In the data rows, the value 128 means zero.
Here is a table of points, one per row:
[111  78 163 169 105 135 166 157 144  98 203 148 143 165 143 153 154 118 162  91 156  76 141 181 169 110  96 110  97 199 118 181 143 133 111 134 105 110 114 160 102 134 168 122  63 100 109 101 128 117 206 150  94 158 135  84 164  58 127 160 144  89 105 220]
[130 100 133 147 115 127 120 140  80  90 117  69 117 148 152 107  70 212 151 116  97 126 175 139 169  91 114 112  53 118 117 113 123 135 126 140  89 130 154 119 162 160 174  81 141 146  85 161  94  96 134 202  27 165 129 156 150  70 165 111 142  73 149 137]
[119 138 163 204 137 103 117 114 167 134 159 137  74  90 153 202 140 148 152 117 121 131 125 104 135 134  78 111 146 172 120 127 107 147  85 113  91  99 109 133 111 102 122 124 152 115 119 139  85  97 145 138 133 114  91 162 121 135 129  76 109 102 136  65]
[130 112 123  98 140 134 104 146 116 163 144 115 117 139 175 147 130 172 116 114 131  87 144  82 189 134 102 141 137 196 129 133 184 149 172 127  80  95  76 202 130 198 180  92 113  93 134 111 160 109 198  41  75 140 133 154 194  83 128  68 171  87  80 156]
[ 65  67 144 156 120  93 122 102 101 129  97 142  70 115 115 144  82 165 143 146 128 135 160 111 142 126 116 184 128 196 114 165  98 121 114 128  96 102 124 139  70 125 123 120 124  67 120 159  90 128 141 151  96 126 155 149 140  69 143  43  95 100 135 104]
[111 107 112 133  91 139 118 180 114  86 154 129 129 145 173 146 123 189 138 133 173 103 137  60 111  92 104 121  93 132  91 156 100 108 180 155 121 155 142 126 116 117 146 137 149 150 100 197 106 139 135 181  36 131 123 123 146 118 118 160 135  84 197 120]
[112 125 170 114 113 121 145 125  78 162 132 151 122  65 122 138 114 205 175 108 140 120 139  94 136 129 105 136  76 180  84 179 113 118 122 107 112 151 196 141 114 135 136 131 121  96 156 144  82 125 125 114  66 166 154 103 144  91 144 142 148 102  98 104]
[ 85 112  99 110  75 130 110 141 125 128 135  99  82 116 148 129 129 143 181 128 128 116  94 123  89 148  80 157 122 135  93 121 117 153 127 129  96 135 109 154 134 137 137 155 129 105 127 155 146  53 157 117 128 133 113 114 106  48 121  80  95  92  86 106]
[116  81 145 116 107 134 159 117  62 120 131  93 152 124 157 143  93 212 181 188 131  60 230  99 125 138 127 189  47 105 140 196 157 155 161 182  64 102 177 173 162 184 168  71 142 121 113 127  79 161 172 213  17 178 116 111 139 104 122  98 177  98  83 122]
[149  57 159  77  82 105 121 129 102  83  90  80  93 127 164 112 106 245 147 105 134 149 146  76 139 119 156 132  65 123 190 142 112 159 108 149 120 116 118 189 140 176 153 131 142 158 148 108  83 106 160 198  46 119 147 106 118 134 164 177 149  40 116 104]
[101  75 183 156 114 196 114 156 172  97 126 146  90 124 163 167 124 126  76 125 152  86 130 167 136 171 120  73  74 186 109 121 147 157 118 201 178  85 167 249 150 153 116  61 170 121 136 110 120  94 176 146  24 174 223 157 167 139 122 147 155  75 107 211]
[112  71 168 139  72 163 154 145 114  86 185 106 102 127 157 176 152 172 199 152 148  77 186 129 137 158 157 159 139 168  90 118 102 138 154 167  90 139 155 128  95 190 140  66 108  91 130 114  85  84 175 152  34 168 140 141 132 110 166 142 151  78 101 144]
[134 109 143 133  70 171 120 185 149  47  94 174 106 163 139 139 117 148 138  89 124 156 149 124 108 145 174 133 101 139 125 124  94  90 125 153 173 129 119 121 169  93 166 131 139 123 120 145 109  88  86 131 118 104 108 118 135 126 180 129 130  78 137 126]
[135 167  73 119  65 153 151 189 161 100 120 113  76 208 154 151  88 182 141 119 124 147 153  87 163 151 131  91 115 110 133 154  61 115 107 133 108 138 144 159 147 108 136 150 152 136 164 134 126 146 133 173 103 126 135 105 151 113 185 151 117  80 182  78]
[180  86 241 155 135 145  83 197 219  79 110 181  75 191 170 223 136 117  50  95 107 118 125 173 162 152 151 137 107 125  97 127 112 127 104 128 208 167  99 219 116 123 104 139 157  97 180 134  85 124 177 121 121 181 168 152 134 125 170 153  84  35 142 190]
[102  92 117 118 110 112 134 183 123 146 134  87 154 142 188 158  96 164 161 121 166 127 145  59 189 152  91 138 100 180 156 133 162 124 134 152  87  99 136 134  94 170 177 105 142  70 136 143 127  62 138  96  86 117  88 124  97  94 151  67 109  90  98 145]
[134 113  75 122 112 152  97 117 128 136 146 161  99 115 193 143 119 122 107  94 130 156 130  78 190 155  80 173 136 140 142 136 194 161 156 115 114 126  74 116  88 137 175 101 141 128 154 108 126  99 168  54 115 148 146 156 129  97 130  84 132  57 155 152]
[ 79  68  95 116  75 134  90 142 170 178 172  90 129 105 142 159 128 179  71 128 111 122 150  70 163 118 129 160 123 148 177 127 156 134 138 148  79 106  87 184 132 151 167 146 108 110 123 103 126  69 193  43  76 137  96 152 139 122 117  67 110  81  78 183]
[ 88 104 187 113 110 128 124  97 106  93 145 130  94 141 124 147  81 155 179 111 110 139 169 112 142 130  76 140 119 135 108 145 113 132 148 140 107  89 163 148 135 163 182 129 109  58 126 164 127 146 131 205  34 149 105 118 124  82 159 123 121  78 150  93]
[114 131 130 142  97 144  88 179 111  71 138  99 118 137 143 135 115 187 205 125 148 150 214 108 167  81  71 185  73 115 147 156  90 120 128 154  93 101 177 177 140 208 163 104 143 139 138 119  71 134 146 172  60 147 160 137 130 108 131 119 174  94 108 123]
[103  94 155 159 107 111 143 125  72 134 110  99 100 127 125 118  83 179 205 150 142 130 193  81 130 117 120 202 120 174  49 180 123 121 125 123  79  82 195 180 136 143 161  75  49 122  86 117  97 108 171 172   1 148 140  76 125 100 130 138 192 125 106 161]
[154 105 177 125 100 125 138 152 131 130 130 102 113 124  86 170  92 167 132  82  95 144 151  72 122 126 144 131 124 141  92 133  91 101  95 100 158 113 108 126  77 124 177 163 177 121 147 125 145 125 120 154 136 122 148 132  97  96  99  81 128 113 158 113]
[127 111 142  98 117 135  89 126 156 106 124 154  97 144 137 141 133 180 157 119 140 143 137 100 130 118 166 124 117 131 104 162  66 123 170 108 119 121 182 159 129  68 192 103 121 107 111 109 101 103 135 152  65 150 151 116 104  83 144 119 133 105 142  96]
Along one direction, these points spread out more than along any other. Take the direction at right angles to it along which they spread out most. Go by this last direction. How far along it is each point below, from 0 to 99? The average is 50, and the first point in the table lies past the average. One standard deviation of the points above along it is 16.
[112 125 170 114 113 121 145 125  78 162 132 151 122  65 122 138 114 205 175 108 140 120 139  94 136 129 105 136  76 180  84 179 113 118 122 107 112 151 196 141 114 135 136 131 121  96 156 144  82 125 125 114  66 166 154 103 144  91 144 142 148 102  98 104] 49
[ 79  68  95 116  75 134  90 142 170 178 172  90 129 105 142 159 128 179  71 128 111 122 150  70 163 118 129 160 123 148 177 127 156 134 138 148  79 106  87 184 132 151 167 146 108 110 123 103 126  69 193  43  76 137  96 152 139 122 117  67 110  81  78 183] 82
[112  71 168 139  72 163 154 145 114  86 185 106 102 127 157 176 152 172 199 152 148  77 186 129 137 158 157 159 139 168  90 118 102 138 154 167  90 139 155 128  95 190 140  66 108  91 130 114  85  84 175 152  34 168 140 141 132 110 166 142 151  78 101 144] 53
[134 109 143 133  70 171 120 185 149  47  94 174 106 163 139 139 117 148 138  89 124 156 149 124 108 145 174 133 101 139 125 124  94  90 125 153 173 129 119 121 169  93 166 131 139 123 120 145 109  88  86 131 118 104 108 118 135 126 180 129 130  78 137 126] 27
[130 100 133 147 115 127 120 140  80  90 117  69 117 148 152 107  70 212 151 116  97 126 175 139 169  91 114 112  53 118 117 113 123 135 126 140  89 130 154 119 162 160 174  81 141 146  85 161  94  96 134 202  27 165 129 156 150  70 165 111 142  73 149 137] 41
[127 111 142  98 117 135  89 126 156 106 124 154  97 144 137 141 133 180 157 119 140 143 137 100 130 118 166 124 117 131 104 162  66 123 170 108 119 121 182 159 129  68 192 103 121 107 111 109 101 103 135 152  65 150 151 116 104  83 144 119 133 105 142  96] 37
[ 85 112  99 110  75 130 110 141 125 128 135  99  82 116 148 129 129 143 181 128 128 116  94 123  89 148  80 157 122 135  93 121 117 153 127 129  96 135 109 154 134 137 137 155 129 105 127 155 146  53 157 117 128 133 113 114 106  48 121  80  95  92  86 106] 60
[116  81 145 116 107 134 159 117  62 120 131  93 152 124 157 143  93 212 181 188 131  60 230  99 125 138 127 189  47 105 140 196 157 155 161 182  64 102 177 173 162 184 168  71 142 121 113 127  79 161 172 213  17 178 116 111 139 104 122  98 177  98  83 122] 55
[ 88 104 187 113 110 128 124  97 106  93 145 130  94 141 124 147  81 155 179 111 110 139 169 112 142 130  76 140 119 135 108 145 113 132 148 140 107  89 163 148 135 163 182 129 109  58 126 164 127 146 131 205  34 149 105 118 124  82 159 123 121  78 150  93] 42
